[-2.1, -9.5, 12.2, 7.9, -0.8, -12.8, 1.0]
7.9, 12.2
[0.08, 0.01, -0.19, 0.03, 0.10]
-0.19, 0.10
[-20.056, -15.752, 8.295, 3.141, -2.273, 12.391, 7.764]
3.141, 12.391
[-112.756, -164.666, -76.172, 2.438, 96.551]
-76.172, 96.551
[0.700, -0.099, -1.115, 0.020, 0.675, 1.064, 0.319]
0.020, 1.064
[-125.44, -122.05, 197.03, -172.99, -161.15, -162.54, -105.29]
-172.99, 197.03
[1.10, 0.23, -0.38, 0.21, -1.53]
-0.38, 1.10
[[-0.04, -0.06, -0.03, -0.20, 0.09], [-0.03, 0.15, -0.01, -0.12, -0.05], [0.02, -0.06, 0.00, -0.19, 0.11]]
-0.01, 0.15
[-0.20, 0.53, -1.19, -0.36, 0.14, 1.29, -0.63]
-0.36, 1.29
[[-0.80, 20.92, 3.95, 20.96, 13.61, -20.84, -5.34], [2.73, -2.68, 10.71, 19.60, -6.52, 1.08, -23.10], [24.84, -17.18, 5.97, 23.78, 4.05, 5.17, -8.68]]
19.60, 24.84
---
[[-40  18   0 -22]
 [-45  49 -24 -23]] Out: 18

[ 187  886  612  182   66 -280 -550] Out: 66

[[ 43  42  23 -30  13]
 [  7  42  12 -22  29]] Out: 23

[7 0 8 6] Out: 0

[[3 4 5 6 5 3]
 [4 7 4 2 9 4]] Out: 6

[743   4 900 485 112 506 379] Out: 112

[[-41  40  23   5   1]
 [-19  32  -1  -2  -5]] Out: 23
---
-35	-17	57	-54	37	2
-59	-50	51	-64	45	16
: -50

-35	-59	-86	-9	31: -35

17	58	-73	-32	79	71: 58

-68	79	-17	43	-21	-14	82: -17

29	-26	46	-36	-35	-6	-17
-29	-4	-40	53	-17	55	-21
7	60	-24	9	73	-23	54
: -24

35	-40	54	58	39
-45	62	-10	-37	-51
: -45
---
71	53	2	5 gives 5
35	6	77	14	8	-34 gives -34
10	70	-37	25	51 gives 51
2	25	-69	-18 gives -18
-42	-43	8	-47	-74 gives -74
5	86	-14	15	-7 gives -7
-71	-17	25	8 gives 8
-29	-29	8	82	-45	-37 gives -37
15	-72	3	0 gives 0
-54	-6	-87	-48	-25 gives -25
---
-51	-15	65	-1	64	64	-3
-67	-18	-17	0	32	33	17
-62	-3	28	-26	19	22	26
-> -62

-38	10	-45	-14	18
5	-13	35	-2	10
-33	-9	-69	-81	26
-> -33

-60	12	-38	59	-86
-76	-66	-73	22	-77
31	29	-84	-37	65
-> 31

1	3	1	0	0	2	-79
1	-2	0	0	-1	4	-2
-2	-1	-2	0	-1	5	-82
-> -2

77	-18	-68	-73	-63	-58
72	-16	-35	-47	-51	-45
-29	-14	26	32	27	24
-> -29

-13	9	-11	59	30	-35	-22
34	-17	38	-21	-69	-18	1
33	16	23	-16	18	39	3
-> 33
---
[[ 10   0  -5  -5 -73  36   5]
 [ -5  -3 -52 -15 -59  -8  15]] -3

[[-81 -35 -29 -59  -1  -9]
 [-20   4  22 -17  48  87]] 4

[[ -1   7 -79   0   4]
 [ -3  21   7   3  18]] 21

[[ -4 -73   0  -1]
 [ -7   4  26  -2]] 4

[[ 18  -1  61  -9 -14 -36]
 [  7  10  53   6 -15 -69]] 10

[[-17  11 -16  10 -15  -9   3]
 [-14 -64 -13  31 -17  62 -47]] -64
---
-52	82	-16	59	3
-70	-54	-67	70	5
-77	-11	-28	83	-5
-> 82

6	12	-15	23	87 -> 12

76	-29	5	-88	38	87	17 -> -29

-2	-17	-8	-83	4	7 -> -17

-19	19	-68	-3	-36 -> 19

-22	-12	1	10	-32	-18
-17	-10	-5	3	16	-68
-> -12

-4	4	-28	7
59	68	-15	50
8	-19	43	66
-> 4

69	-76	-54	-60	16 -> -76

-5	28	37	10	71	25 -> 28
